Each path is a new rotation, seen through one point. The rows after it are directions, each followed by how far the rotation turns it, in deg/step (0 if it stays put).
Each turn is a multiple of 5 degrees from 10 to 175, or 0.
Each row of a path follows its step; steps can be skipped.
Path 1:
step 0: [-44.5,   2.4,  11.6,  -4.1, -23.8,   5.3, -13.9, -27.6,  -3.4, -14.0,
 -20.4, -18.7,  -6.6,  22.9,   7.5,   5.4,  37.0,  23.3,  -1.9,  -9.7,
 -23.6, -24.7,  25.9, -17.9, -26.4,   7.6,  20.2,   4.0,  -8.2,   0.3,
 -41.1, -16.4,  -1.4,  15.5,  21.3,   1.3,  -2.7, -34.0, -25.8,   4.8,
   0.9, -44.0,  -3.5, -10.5, -23.4,   7.2,  14.6,  -6.8, -29.5,  -0.8,
  17.5,  26.5,  10.7,  -6.8, -24.1,  13.7,  22.9,  -0.8,  -2.6, -12.0,
 -12.7, -14.2,  29.1,   4.8,  -4.3, -10.3,  17.9,   7.4]
step 2: [ -7.7, -18.1,   3.1,  30.5,  -8.8,   6.1,  22.3,  15.6,  -9.7, -42.1,
 -11.2,  -4.9,   4.8, -26.3, -24.3,   1.4, -22.8,   4.4,   1.0, -12.8,
  27.0,  39.6, -36.1,  18.9, -25.0,  23.7,  13.8,  -6.8,   1.4, -20.2,
  -2.4,  10.9,  18.7,  15.5,   1.0, -27.7,  42.7,  -4.3,  16.7,  21.8,
  -9.2,   8.7,   7.2,  35.6,   8.6,  -7.1,  -2.3, -22.3,   9.1, -11.1,
   6.6, -21.6,  -5.9,   3.9, -12.8,  24.1, -34.1, -18.7,   1.9,   9.9,
   7.3,   1.1,  -5.7,  -8.3,   7.0, -30.7, -36.8,   6.6]
step 3: [-27.1,  19.0,  24.5,  28.2,  14.3,  -1.1, -15.7,   0.9, -26.9,  30.6,
 -24.4,  -8.6,   4.9,  12.0,  13.4, -13.6, -10.5,   1.3,   8.3,   0.9,
  -7.7,   3.6,   0.1,  30.2,   6.3, -48.1,  19.3,   7.3,  26.9, -29.0,
  13.1,  -6.2, -28.6,   2.3, -15.5, -21.3,  12.1,  -5.3, -18.0,   5.0,
  -7.7, -16.0,  17.8,  -2.9, -14.9,  -7.3,   2.8,  -6.5,  17.7,  -2.2,
   0.6,  -1.9,  47.1,  -6.4, -37.4,   8.5,   3.2,   6.3,  29.6,  40.6,
  -6.4,   0.0, -27.8,  -1.5, -13.2,  24.7, -27.3, -11.9]
step 6: [  2.1,   4.8, -14.5,   9.7, -29.0,  -1.8, -32.4,  -6.8, -25.2, -16.4,
 -17.8,   9.0,  31.6,  -3.9,  -1.2, -14.6, -10.2, -23.4,  -0.3,  -0.1,
 -16.0,  13.1,  26.1, -20.9, -33.0,  44.6, -14.5,   4.7, -11.2,   7.3,
  22.9,  -6.6,  10.7,  18.6,   7.4,   6.6,  16.1,  -9.4, -19.5, -26.6,
  36.7,  -9.3,   1.5,  -0.1, -12.4, -37.3,  11.6,  -0.8, -26.8,  -3.6,
  22.1, -10.9,  12.6, -25.4, -16.7,   0.1,  -9.4,   4.5,   8.6,  19.5,
 -21.3, -11.5,  38.1,  -4.9, -22.5,  33.0, -18.1, -31.2]
step 7: [-20.8,   9.1,   8.6,  30.4,  12.4,  -4.5, -10.3,  14.7, -17.7,   7.2,
  -5.1,  -0.8,  10.4,  -5.0, -37.1,  -3.6, -17.8,  -3.4, -20.9,  22.7,
  43.1,  35.8,  -7.2, -11.4,  -6.6,  12.1,  -8.4, -40.9,  -4.8,  19.4,
  -7.2,  -0.1,   3.9,   3.8, -36.2,  -2.8, -30.2,   3.6, -19.4,   4.9,
 -17.9,  11.0,  27.1, -41.3,  12.9, -39.5,   4.5, -32.5,  -1.6,  19.5,
 -17.8,  12.4, -14.8,   0.9,  32.3,  13.2,  18.7,   4.5,  13.9,  -7.9,
  14.0,  23.2,  -6.4,   6.7, -13.6,  17.2,   9.7, -14.8]
step 8: [-20.7,  -7.8,  15.1,  -6.5,   9.1, -11.7,  10.3,  30.5, -31.0, -19.7,
 -26.4,   2.3,  12.0,  -4.0,  16.3,  31.1,  19.1,   8.3, -15.2,  -1.2,
   8.3,  21.7, -43.8,  11.6,  57.4, -21.3,  -9.7, -28.4,  -5.4,   2.2,
  -6.1,  -2.0,  22.6,  -2.8,   0.0,   8.5,  29.9,   4.7,  18.0,  16.0,
  -2.9,  -8.9, -17.0, -15.8,  -4.0,   7.5,  -9.8,  12.6,  -4.8,  30.3,
  24.5,  -5.0, -13.8, -36.8,  -1.0,   2.2, -16.6,   2.4,  16.1,  -0.1,
  31.4,   0.0, -23.4, -19.6,  11.9,   1.9,  -7.9,  38.9]
step 11: [  4.5,  17.4,  -4.1,  -3.4,   6.6, -10.6,  27.3,  39.7, -30.6, -18.1,
   5.7,  16.8,  13.3,   6.6,  -7.8,  13.7,   6.3, -19.9,  -9.8, -43.4,
 -15.3,  11.5,   8.4,  11.1, -36.8,  13.3,  20.4,  17.0,  -3.2,  25.3,
   8.4,  16.7,   8.4,   9.1, -14.4,   1.0,  40.9,  11.2,  17.5,  44.2,
  -8.5,  20.6, -29.1, -14.5,   3.1,   3.3,  -4.5, -30.9,  -7.1,   7.6,
 -11.6,   5.4, -27.9,   1.6,  10.6,   5.3,   2.1,   1.5, -22.7,  11.2,
 -49.7, -12.5,  -6.0,  21.8, -17.8,   0.4,  13.0,  -0.6]
step 12: [-19.3, -13.3,  -7.8,  -0.8,   6.9,  11.5,  -7.2,  13.8,  -3.5,  -1.5,
 -25.3,  18.7,  -3.6, -12.6,  15.9,   0.1,  -0.1, -37.4,   6.9,  -2.0,
  12.3,  19.5,   6.4,   8.1,   5.6,  13.8, -34.9,  38.5,  21.8,   8.3,
 -14.5,  14.0,   2.9, -28.1,  19.2,   7.5,  16.9, -12.3, -32.5, -18.5,
   1.8, -13.1,  23.8, -40.5,  10.5,  18.7,  21.9, -26.5, -16.9,   2.5,
   3.7, -26.7,  19.3, -27.1, -19.2,   8.7,  40.7,  12.1,  20.1,  42.4,
 -22.1,  14.2, -15.7,  -9.2,  -7.5, -20.6,   3.6, -12.8]
step 14: [  7.2, -16.0,   0.6,  -8.8,  18.0,   7.8,   5.8,  16.8,  -3.9,  -9.9,
  -5.8, -15.0,  -8.7,  13.6,   1.9,  36.4,  29.5,  28.8,  -7.5,   6.3,
 -28.1,  14.1,   6.5, -37.0,  -1.0,  -0.4,   7.8,  -4.7,  -9.9,  12.0,
   8.5, -22.3,  13.7,  -7.8, -11.1, -29.2, -19.1,  10.6,  29.5, -18.6,
  -6.5,   0.7, -54.8,  26.0,  -3.1,  17.2,   4.3, -13.0,  17.4,  15.7,
 -30.9,  -0.6,  31.7, -25.9,   4.6,  13.0, -54.8,  -2.3,   5.8,  15.0,
   0.6,   1.5, -16.8,  -1.7,  27.9,  -4.8,  -4.7,   4.4]
Speeds:
[ -4.2,   0.2,  -1.4,   0.3,  -4.2,   2.3, -12.1,  -2.1,   7.8,   9.2,
   1.4,   4.0,   5.8,   5.9,  -3.0,  -6.8,  -4.0,  -7.6,  -0.3,   1.4,
   6.4,  -3.4,  -0.9,  -1.9,   3.2,   1.1,  -7.2,  -4.9,  -6.5,   5.1,
  -2.4,   0.2,  -5.7,   1.5,  -4.6,  -5.6,  -4.3,   3.8,  -2.2,  -3.8,
   5.8,  -0.9,  -0.2,  -1.9,  -3.0,  -3.4,  -0.6,   3.4,   5.2,   3.7,
   0.9,   6.7,   3.6,   7.9,   0.4,   3.2,   5.0,  -5.2,  -1.9,  -2.9,
  -3.2,   0.2,  -5.2,   1.2,  -7.6, -10.4,   0.3,   4.0]
120
[  3.8,   4.2,   0.0, -11.0,  -5.8,  -5.2,  -4.8,   3.7,  -0.5,   2.8,
   2.8,  -1.2,   2.9,   2.5,   8.7,  -3.7,  -1.5,  -0.9,   1.8,   1.6,
  -1.3,  -2.4,  -5.5,  -2.9,   0.9,   0.3,  -3.9,   6.4,  -0.1,  -1.7,
   1.4,   0.8,   2.7, -10.2,   0.8,   2.2,  11.1,   3.6,  -0.4,   1.0,
   4.7,  -2.1,  -1.6,   4.7,  -1.5, -12.0,   2.5,   0.6,   7.4,   3.8,
   6.2,  -1.0,  -4.8,  -6.2,  -2.0,  -7.0,   1.7,   7.2,   2.1,  -6.0,
   5.9,   5.2,  -4.6,  -6.2,   0.0,   2.6,  -6.4,  -2.3]
160
[ -0.3,   1.9,   0.8,  -2.2,   7.4,  -5.0,   9.1,  -1.7,   1.9,  -1.7,
   5.4,  -2.8,  11.1,  -5.9,   5.2,   4.6,   0.1,   3.9,   4.1,  -0.8,
   5.1,  -5.3,  -1.9,   5.7,   2.8,  -6.9,   6.1,  -2.9,  -7.0,  -0.7,
  -1.3,   1.3,  -3.6,  -2.6,  -1.0,  -6.9,   3.0,  -5.8,   0.7,  -1.4,
   2.5,   2.3,   4.1, -11.8,   2.3,  -4.2,   6.7,   1.7,   1.0,   4.0,
  -2.7,   0.8,   0.0,  -9.4,  -2.2,   4.8,   8.8,  -3.5,  -2.1,   3.7,
  -4.3,   5.0,   3.8,  -5.9,  -6.1,  -2.3,   2.5,  -0.6]
85
[  2.6,  -1.1,  -3.3,  -1.9,   4.2,  -4.6,   1.0,  -6.9,  -6.0,  -4.4,
   6.3,  -7.5,   3.3,  -5.0, -11.7,  -2.2,  -9.7,  -3.9,   9.0,  -0.5,
   0.2,   4.7,   4.5,   1.9,  -5.2,   1.9,   3.6,   0.3,  -2.8,  -1.0,
   1.7,  -1.8,   4.9,  -3.5,   0.0,  -2.1,  -4.0,  -0.1,   2.6, -11.1,
  -2.2,  -2.0,  -8.5,   5.9,  -5.2,  -8.2,   1.7,   5.5,  -1.3,  -0.8,
   4.9,  -0.3,  -0.9,   0.3,   0.7,   1.5,  -5.9,   0.7,  -5.4,   0.6,
  -8.7,   3.4,  -8.5,   2.4,   3.8,   0.3,   1.0,   1.0]
85
[ -5.6,  -4.1,   3.4,   5.1,   3.9,   5.1,  -1.9,   1.8,   1.2,   0.8,
  10.9,   2.6,  -3.8,   1.6,   2.5,  -1.2,   0.3,  -3.3,   3.3,  -0.7,
  -6.2,  -5.6,  -4.1,  -1.8,  -3.4,   3.3,   9.0,   3.7,   3.7,  -1.5,
   3.8,   2.4,   4.7, -10.0,  -1.5,  -1.0,   3.6,  -2.5,   2.3,   1.2,
   1.7,  -4.3,  -1.3,   6.9,   7.0,   3.3,   3.3,  -3.7,  -6.7,   9.0,
  -3.6,  -0.1,   7.5,   8.6,   0.5,   5.7,   5.0,  -6.2,   0.8,   4.8,
  -2.8,   1.1,  -4.7,  -5.2,   2.5,  -3.6,  -9.0,  -6.2]
35
[  0.7,  -4.2,   3.3,   3.5,   2.4,  -1.2,   6.4,   2.7,   9.3,   6.8,
  -3.2,   4.7,  -6.4,  -1.1,   3.8,  -0.4,  -7.6,   3.0,   6.6, -10.7,
   0.7,   5.9,   0.8,  -3.7,  -0.6,  -0.9,  -0.3,   8.5,  -5.2,  -1.3,
   8.3,   0.8,  -3.6,  -1.6,  -4.4,   3.0,  -1.0,  -2.4,  -6.1,   3.1,
   5.1,  -1.6,  -2.0,  -1.2,  -1.0,  -0.3,  -1.0,  -7.6,   5.9,  -2.6,
   4.0,  -9.3,   3.1,  -0.7,  -2.7,  -9.5,  -1.0,  -8.4,  -6.5,   3.5,
  -5.1,   1.7,  -4.2,   3.5,  -3.4,   2.9,   4.0,   3.5]
45
[ 0.5, -9.8, -5.7,  7.6,  4.4,  2.6,  0.4, -6.8, -0.7, -4.8,  9.5, -1.7,
  3.1,  1.1, -5.1,  3.3, -2.8, -2.4, -8.3, -5.2,  5.2, -3.7,  0.4, -0.4,
  5.5,  3.4, -5.2, -0.5,  4.2, -5.0, -1.2,  6.2,  0.5, -6.7, -6.0,  2.7,
 -1.4, -2.3,  1.6,  2.8, -1.9, -3.3,  3.1,  2.8,  8.5, -0.1, -2.6, -4.0,
 10.9, -2.9, -1.3,  5.1, -8.5,  1.6,  2.1, -2.4, -1.2, -2.5, -4.2, -4.4,
  6.6,  9.2,  3.5, -1.2, -1.3,  5.8,  2.6,  4.0]
125
[ 2.9,  2.3,  2.1,  3.3,  3.0,  6.4,  3.1,  2.0,  6.7, -0.1, -6.3,  0.7,
 -1.6, -1.0, -2.6,  0.6, -4.1,  0.5,  0.7,  3.3,  1.6,  6.9, -1.1, -2.3,
 -1.7, -8.0,  1.5,  0.4, -2.8, -9.2, -9.3,  3.8,  9.0,  4.2, -2.4,  1.6,
  1.0, -2.2, -7.0, -4.7,  4.2, -4.6, -0.2,  4.0, -3.1,  2.1,  3.3, -2.0,
  0.6,  3.5, -1.6, -4.9, -4.8,  4.6,  4.7,  3.9,  8.2, 11.5, -5.8, -3.8,
  3.4, 10.1,  6.3,  2.9,  3.1, -9.5, -3.5, -0.6]
140
